In the data rows, the value 128 means zero.
Here are some numbered points:
[148 102 163 184 101  71 111  64  92  84 118  90] 0
[212 118 139 199 122 115 158  87 110 117 144 111] 1
[176 113 129 155 133  95 153  77  99  94 163 100] 2
[134 110 127 196 107  77 125  57  96  88 170  93] 3
[176 120 118 185 108 105 147  73 106 109 154 109] 4
[130 126 106 139  97 124 167  67 118 129 181 122] 5
[156 180 104 156 127  92 108  60 123 101 128 116] 6
[ 89 135 125 128  85 162 118 113 129 182 116 155] 7
[ 69 125 190  97  64 255  95 242  70 255 100 173] 8
[144 143  86  71 227 111 117 103 171 141 121 118] 9
[124 133 108  97 129 109 142  89 137 115 119 132] 10
[125 132 116 102 136 126 134 112 137 120 255 138] 11
[106 135 127 100 120 151 131 137 148 134 115 139] 12
[106 142 111  88 141 134 112 114 152 117  93 152] 13
[ 72 131 172  97  74 206  96 238 144 194 255 177] 14
[ 60 131 197  71  77 255  86 255 165 249  72 187] 15
[ 72 152 122  54 199 181 106 183 189 187  99 163] 16
[ 83 149 126  63 170 174 111 200 180 194 100 157] 17
[ 74 133 163  68 127 202 121 241 153 170  96 154] 18
[205 130  92 102 187  81 113 105 144  91  90 128] 19
[153 118 115 140 110  80 140  77 104  85 101 115] 20
New points follow, each followed by the numbers of its three nearest points above, nearest first.
[198 136 103 255  69 130 138 138 108  88  88 131] -> 1 4 20
[143 127 124 106 160 115 138 101 138 148 179 108] -> 10 5 11
[111 132 132 137  79 158 122 175 132 113  84  94] -> 12 7 13
[119 134 112  99 134 118 127  94 130 121 211 133] -> 11 5 10
[ 83 139 125  69 156 163 123 121 162 183 151 140] -> 12 17 13
[153 124 116 104 179 113 144  88 131 135 178 105] -> 10 2 5
[104 133 124 101 133 150 134  98 139 173 165 126] -> 12 7 10
[173 117 102 189 110  81 121  64  99  77  95 110] -> 20 0 4
[178 107 112 172 104  96 126  70 110  87 107 124] -> 20 4 2
[168 122 119 123 136  97 144 102 115  94  86 124] -> 20 10 19
[171 130 119 114 161 125 150 155 129 111  96 255] -> 13 12 10
[ 94 138 146  98 102 195  99 203 135 154  83 145] -> 18 12 17
[123 104 173 176 118  83 152  76  99 106 165  86] -> 3 0 2
[198 118 131 148 120  88 130 255 110  87  87 117] -> 19 12 20
[129 130 111 119 124 121 137  96 131 123 132 124] -> 10 12 5
[116 100 165 193 106  68 133  55  89  93 169  74] -> 3 0 2
[145 127  97 103 180  88 114  75 149 139 216 100] -> 11 9 5
